One turning vector, and how many ticks it has turned
The counts run from 0 to 507.
[ 97  80 153 120 115 127 113 181 168 136 116 109 151 115  82 168 140 100
 121 143 138  91  84 154 139  84 153 155 109 119  81 127 153 133 143 122
 142 126 123 141 160 166 107  88 132 118 142  98 156 151 115 116 126 112
  88 104 135 108 195 126 139 125 116 100 105 107 145 118 117 146 137 119
 119 150 126  57 106  81 117 125 149 150  75 110]	261
[116  99 136 102 111 111 117 162 163 128 121 110 184 116  96 142 149  67
 116 140 159 120  94 156 116 122 132 143 152 110  36  93 152 133 109 142
 112 130 117 121 120 129  70 117 144 157 125 103 172 173 139 117 128 119
 139 132 111  99 156 162 112 108 109  93 114 105 132 135  87 143 139 168
  95 138 124  94 118  70 152 129 141 105 114 115]	109
[130 123 117 119 117 145 115 149 160 145 119 119 184 111  84 141 110  51
 113 128 139 102 131 178 109 134 143 173 143  94  76 112 117 135 117 139
 132 104 127 104 138 120 109 118 140 143 145 131 153 155 130 100 134 140
 101 140 140 121 153 185  87 136 133  91 105  83 106 135  88 180 139 129
  98 114 112 103 101  67 128 134 116 153  76 133]	89
[128 105 151 133 122 135  93 157 163 109 119 128 169 104  73 135  97  70
 129 134 103 111 116 163 133 110 126 152 131 124  91 147 150 149 133 134
 142 124 142 105 164 145 110  82 149 105 149 108 149 149 113  97 140 147
  78 108 151 123 181 147 138 133 147 107 130  78 115 114  67 159 132 106
 145 154 141  86 105  59 115 135 143 158 112 102]	59
[167 111 126 104 132  96  83 159 181 155 122 133 170  98 113 158 118  73
  97 140 145  91  93 160 102 110 149 156 148 128  55  97 162 113 122 125
 138 102 143 130 127 155  97 123 161 129 143 101 160 145 127 124 126 101
 117 114  99 123 143 175 132 122 103 120  87 119 147 121 115 143  78 141
 104 119 138  81  92  83 152 152 139  98 106 127]	175
[ 95  81 142 107  98 146  80 175 152 122 129  98 168 131  92 172 139  74
  98 126 136  84  59 134 131 107 195 155 132 120  73 110 133 121 127 115
  93 114 147 130 127 147 116 139 134 142 112  86 165 142 125 105 128 127
 123 127 109 133 134 151 106 140 104 112 108 101 162 135 112 163 109 146
 110 147 127  97  99  89 162 135 117 122 109 155]	217
[108 107 119 145 133 126  91 167 198 119  87 108 174 123  79 175 112  60
 153 140 151 110 110 137 130 116 155 137 138 124  73 141 167 137 128 132
 104 115  97 122 142 109  98 114 154 132 156  95 178 153 114  99 123 126
 117 131  89 136 137 144 138 119 134  94  86 105 113 137 100 165 120 162
 109 154 113 116  89  53 130 125 144 114 112 141]	445
[116  85 128 112 139 137 107 166 163 129 143  93 158 135  80 151 103  86
 127 137 131  86 102 178 122  99 184 139 107 146  98 127 112 121 128 125
 141 115 105 130 140 154 105 110 130 143 114 133 137 145 136  93 133 145
 100 104 132 114 124 151 105 123  98 103  64 105 151 121 121 153 119 110
 111 147 115  85  77  45 128 135  99 133  63 142]	281
[124  82 143 103 124 140  79 170 154 109 123 109 165  99  75 176 136  67
 130 145 155 128  93 147 130  89 130 150 138 121  49 116 167 133  98 126
 105 114 127 101 146 129  95 107 139 131 147  85 170 151  97 115 119 125
 110 140 134 114 208 155 128 105 145 114 119  96 116 100  92 155 125 137
 131 150 136 112 119  94 110 134 161 122 118 110]	449
[141 129 139 108 109 138  87 143 185 134 110  97 168  95 124 154 109  63
 125 128 145  86  94 148 117 115 173 134 163 138  56 135 159 118 143 118
 116 127 111 110 137 157  99 121 126 121 112  89 170 163 113  87 130 121
 110  96 116 124 141 159 113  98  84 109 115 125 158 135  93 155  85 163
 111 118 115  97  77  74 136 158 118 111 119 138]	162
[ 99  52 135 101 128 152  92 163 146 134 140 138 161 108  82 178 137  86
 114 123 139  75  92 140 140  98 139 160 139 114  67 117 142 109 122 110
 133 106 151 127 142 161 112  74 150 140 144  97 177 133 112 123 148 142
 120 127 119 126 162 149 120 136 150  99 125 120 125  99  89 161 106 136
 121 183 121  98 132  77 129 174 127 149 112 151]	233
[148  90 100 102 109 149  40 158 146 134 125 140 192 112 103 147  98  61
 104 112 141  72 109 149 118 129 155 147 109 127  73 123 142 107 133 114
 132  98 140  89 129 142 114 155 133 122 139  86 152 145 123 115 132 140
 105 136 144 101 160 165 121 162 138 127  97  74 140 134 101 165 108 126
 144 140 120  89  92 102 138 107 137 116 112 131]	199
[124  94 120 116 119 135 118 174 167 118 115 144 160 112  66 167 107  53
 122 129 120 102 121 150 102 128 154 144 132  96  50 106 115 135 139 120
 138 114 122 106 158 145  94  72 139 146 126 121 123 172 150 105 142 101
  89 129 114 132 154 136 115 152 124  96 146  78 124 127  94 181 125 127
 124 155 102  80 137  87 156 153 134 138 142 124]	34
[102  97 134 118 113 149  95 149 148 126 121 147 178 107 110 114 126  66
 127 116 164  95  98 163 141 133 112 133 139 134  60 150 169 128 133 126
 116 159 140 112 124 152 101 106 151 123 120  73 172 166 115 115 148 168
 114 131 126  97 179 157 114 122 151  97 144 104 131 121  62 146 132 158
 141 159 137 113 104  54 122 123 128 148 130 114]	125
[123 101 136 107 121 128 132 148 140 144 134 136 173 120  79 126 146  53
 118 144 135 101 118 174 116 138 114 161 162  98  54 103 128 128 115 138
 141 110 148 124 133 126  98 100 160 148 139 121 151 167 148 115 137 131
 124 149 125 104 181 182  91 136 134  91 125  92 109 117  76 176 133 138
 108 130 120  84 121  62 142 134 126 136  89 107]	100
[141 124 123 128 111 147 103 173 159 115 118 124 178 121  75 159 100  56
 122 128 106 108 106 160 121 131 179 163 140 105  82 119 116 135 139 137
 100 100 153 110 121 130 117 120 150 145 129  97 139 157 135 110 131 107
  78 135 117 124 157 185 102 158 120  95 129  72 144 152 101 194 112 122
 105 133 127  94  94  87 148 125 111 119 112 138]	415
[105  84 133 106  95 141  88 155 162 143 128 131 165 116  99 144 124  85
 104 141 131  85 106 171 131 100 146 183 120 119  78 114 135 133 127 131
 168 112 120 111 159 163 108  89 116 128 132 127 154 157 116  91 141 134
 106 117 163 123 163 158 110 126 112 112 131  86 147 125  92 159 155 115
 138 141 112  97 117  76 138 145 120 181  70 113]	275
[105  63 126 111 103 161 103 175 154 154 125 147 169 124  67 171 128  87
  96 109 132  65 107 137 129 117 139 160 138 100  67 132 131 108 138  99
 139 105 159 137 136 156 116 104 153 160 141 104 148 131 137 137 145 148
 117 146 117 121 162 156 101 173 162  94 131  99 132 112  87 174 122 136
 121 168 124  83 122  86 152 144 137 149 121 147]	222
[123 110 120 101 138 135 139 165 158 138 119 131 188 112  86 129 125  79
  93 126 138  96 128 142 113 128 140 129 120  95  56 106 111 143 120 144
 129 111 132 106 147 136  64  93 131 127 116 103 155 177 140 123 142 112
 107 121 131  85 147 141 130 126 123  99  86  79 129 139 101 165 133 125
 127 166  96  70 103  77 131 128  93 101  65 116]	305
[123  62 111 113 136 140  93 176 178 130 129 130 169  99  75 198 126  73
 112 142 149  94 106 138 104 114 155 141 120 111  50 114 132 112 113 129
 124 101 106 116 151 128  72 101 130 139 141 100 149 151 128 106 137  91
 114 127 113 125 148 132 156 124 133 117 110 111 122 117 132 161 101 120
 127 163 110  96 120  87 140 152 143 111 111 139]	241
[126  62 118 125 132 139  74 174 178 130 150 129 144 109  76 174 113  71
 125 134 165  95 101 158 108 114 136 149  94 119  62 124 128 100 124 107
 132 111  98 108 157 152 100 104 123 119 151 109 133 136 115 102 119 124
 106 112 137 132 163 142 143 141 132 108 110  98 112 105 104 163 134 115
 135 163  95  66 116  93 131 131 152 148 118 127]	253
[110  85 131 118  94 125  58 163 172 126 126 120 169 113  97 169 122  50
 130 140 170 111  83 179 124 111 137 167 125 135  55 121 164 124 113 138
 128 131 108 105 144 129 105 129 134 131 153 104 158 153 109  81 127 147
 132 128 142 135 174 162 113 117 127 122 132  99 110 115  91 150 147 140
 133 128 122 124 111  77 140 131 169 163 119 108]	461
[ 99  89 143 107  98 132  64 172 136 126 118 103 158 142  86 164 131 102
 120 133 135  68  87 132 156  95 170 143 131 139  85 114 171 123 147 115
 140 105 147 128 130 150 104 130 144 159 126  89 173 155 140 118 121 135
 113 134 112  89 163 150 112 147 114 106  97 105 180 129 100 153 106 176
 111 157 121  94  88  82 141 117 128 119 120 121]	205
[107 114 141 119 106 121 100 167 168 131  94 108 157 131  56 133 107  75
 119 131 128  95 128 160 130  95 133 145 149 132  98 142 158 164 135 117
 160 120 120 128 155 143 117  81 168 157 125 120 159 164 136  98 128 173
  93 126 126 116 149 144  95 123 136 100  78  90 137 120  80 151 152 132
 125 146 136 112  84  59 134 136 139 158  99 106]	72
[119  79 130 103 121 136 104 148 158 142 151  75 165 113 119 151 107  69
 151 136 130  88  96 170 138 122 150 119 140 153  69 137 153 109 134 122
 128 140 107 121 130 149  85 128 122 163 125 112 173 157 119  81 140 161
 129 101 138 114 153 149  99 121 121 101 110 118 135 120  87 140 111 139
 119 142 122  95  85  27 126 143 118 113 125 134]	487
[111  80 140 100  89 152  78 174 131 124 121 125 169 128  93 162 131  77
  87 126 121  75  83 132 135 114 166 168 136 105  69 118 135 124 122 113
 110 102 185 117 149 146 121 134 141 131 117  81 142 155 129 117 135 112
  98 134 143 101 178 160 106 160 122 137 109  80 157 125 107 177 110 116
 138 138 124  79 104 103 154 120 121 126  95 120]	208
[113 139 128 104 115 158  95 163 153  89 121 120 164 108  66 159 110  63
 117 115 170  93 103 174 107 115 185 120 147 109  76 136 119 105 138 126
 106 141 104 116 149 148 100 116 130 116 106 110 126 173 150  89 105 108
  76 120 124 110 146 138 115 123  84 110 110 123 145 142  95 177 111 137
 147 130  87 104  91  71 119 135 114 123 110 120]	348
[ 96  89 134 130  91 121  73 165 174 132 118 135 170 114  91 150 130  64
 131 145 156 101  93 174 132 107 128 175 135 132  66 130 171 120 110 143
 139 142 121 130 138 133 120 124 150 142 151 110 157 140 105  88 135 156
 122 131 131 137 176 164 122 126 131 111 131 107 109 114  80 149 140 127
 131 132 142 122 115  58 145 133 175 176 114 113]	462
[149 123 131 109  96 150 125 155 172 163 107 144 167  86  96 160 110  56
  89 115 143  76 118 171 108 138 119 150 173 108  55 152 132 109 159 111
 146 130 141 112 164 165 105 105 136 125 131  93 137 151 114 110 134 116
  88 113 121 122 180 161 118 143 137 112 140 117 137 108 102 160 116 128
 133 102 129  87 102  86 131 166 135 131 114 127]	155
[121  97  98 104 109 151  97 170 146 105 118 138 185 110  85 182 101  40
 119 121 130  99 117 160 106 122 188 144 118 110  62 106 109 117 124 139
 117 117 116  88 148 143  94 102 128 153 124 113 140 171 141 106 147 107
  89 136 132 119 141 146 112 155 120 101 142  90 134 155  98 177 106 116
 139 153 105 113 121  91 148 147 131 125 137 139]	23
[147 136 111 109 136 129 113 163 171 139 111 154 170  90  79 151 122  56
  95 122 154 101 118 184  86 114 171 146 140  95  49 104 115 107 130 136
 125 129 116 124 146 173 113  94 163 130 125 130 130 162 151 124 133 109
  81 130 109 129 136 155 107 130  93  94 109 114 119 135  91 173 111 133
 122 114 111  91 118  94 149 154 144 131 103 140]	361
[126 131 159  99 122 127 122 160 157 118 105 116 179  84 101 136 117  74
 123 119 114 102  97 155 127  88 176 118 161 124  70 120 169 114 130 126
 105 158 132 136 152 183 112  97 153 101 118 116 170 167 126 128 150 132
  88  97 118 122 152 135 129 123  84  99 102 116 132 144  65 145  91 148
 133 137 139 100 113  67 133 140 149 124 115 122]	368
[129  64 117 128 142 140  62 173 178 132 154 144 158 117  82 167 114  76
 123 133 157  94  92 167 110 111 144 158  86 136  68 125 125  91 117 119
 122 118  99 125 135 154 114 110 130 107 151 110 136 121 106 103 124 131
 110 119 130 139 157 147 143 134 133 104 116 103 114 108 108 157 133 105
 139 164 112  79 115  71 136 129 157 158 108 142]	254
[123 136 139 101 115 124 117 153 156 131  83 132 168  94  96 140 124  61
 116 126 140  91 117 142 106  90 158 129 147 114  58 106 151 140 135 116
 126 139 127 111 159 178 104  73 144 112 113 127 173 189 135 126 143 115
  87 109 111 114 155 126 107 118  95  98 104 100 136 143  81 167 110 166
 117 134 103  89 116  90 145 147 138 128 108 118]	370
[130 123 120 114 119 129  80 174 144 110 105  94 157 126  70 161  90  50
 121 108 126  91 106 157 107 112 176 125 105 132  96 115 129 153 153 101
 115 112 119  94 131 143 109 119 144 141 124 102 148 164 139 110 118 141
  72 118 116  98 143 140  96 155 132  93  78  79 148 140 114 159 118 136
 102 131 130  88  67  91 134 111 120 110 135 129]	402
[ 97  64 160 117 118 141  86 175 178 123 134 132 164 116  88 159 130  97
 129 137 117  93  87 142 158 103 147 132 139 133  69 145 172 115 124 119
 119 142 131 140 152 156 103  98 139 121 129  95 159 150 110 102 162 138
 119  98 128 133 159 134 163 132 130 120 116 110 130 117  69 152 114 132
 166 189 127  92 117  46 134 142 144 144 120 120]	246
[ 98  80 143 126 100 118 111 176 158 152 109 121 175 121  76 153 129  76
 123 140 134  96 104 170 148 108 125 148 151 125  71 159 175 129 130 132
 142 150 132 142 158 138 112 114 163 154 142 107 156 156 124 108 146 163
 115 119 137 111 182 150 125 137 147 118 107 111 116 109  87 143 140 126
 150 132 155 114 106  50 127 125 168 154 105 101]	464
[ 80  98 143  88  88 140 114 169 126 114 117 138 188 113  75 181 121  59
 108 111 111  81 110 169 142  93 167 140 139 114  98 124 145 131 149 133
 145 141 158 126 145 158 118  84 170 153 135 109 177 142 139 125 153 142
  86 128 120 105 149 133 104 161 140  88 123 103 127 134  89 140  99 131
 142 162 147 122 135  61 133 151 140 146 132 136]	16
[102 121 143  99 102 134 125 153 154 121 115  97 186 119  92 133 136  63
 126 152 139 107 110 146 130 125 148 152 169 102  49  97 146 150 113 136
 131 122 135 113 141 125  83 109 140 145 114 112 180 182 136 100 134 123
 133 134 135 105 167 166  88 111 115 103 121  86 127 146  68 176 140 157
 108 133 101 100 115  65 146 141 120 125  88 101]	98
[110 109 149 129 112 122  98 167 192 117  94 107 172 127  72 161 132  70
 124 139 125 120  92 124 122 110 162 151 155 117  52 118 153 161 113 121
  93 117 137 126 136 127 101 104 157 141 133  90 182 153 120 114 137 134
 123 131  92 145 141 156 119 111 125  94 106  88 125 145  94 168 127 166
  93 155 137 108 112  76 155 153 138 135 112 135]	435
[100 105 155 133 126 118 102 171 184  96 112 112 162 116  82 162 116  64
 139 131 111 122  80 143 120 107 180 134 130 130  81 116 145 149 127 130
  98 144 125 128 142 157 109  73 151 123 123 107 169 151 118  92 147 127
 102 105  99 160 119 136 132 117 109  91 129  96 132 148  86 151 125 142
  97 165 138  99 120  56 157 154 134 150 124 139]	41
[106  53 143 112 134 142  67 162 166 110 161 139 161 103  88 178 132  81
 136 134 136  87  80 158 138 105 143 162 119 128  75 120 145  91 121 126
 127 121 125 132 140 148 110  93 138 117 150  98 159 127 106  96 136 123
 118 113 117 144 156 149 150 126 129 107 135 121 124  97  90 148 114 122
 132 174 129  96 125  56 132 161 146 158 127 142]	244
[105 119 124  93 121 155  91 176 147  85 122 117 173 118  68 163 125  76
 104 106 177 113  97 173 116  95 175 113 121 116  78 124 126 128 126 137
 104 137 101 110 125 159  91 124 135 127 109  81 156 154 132 112 109 127
  78 121 117  93 154 135 125 107 100 102  99 126 143 134 116 134 124 143
 129 155 113 111  86  76 102 127 112 107 111 127]	337
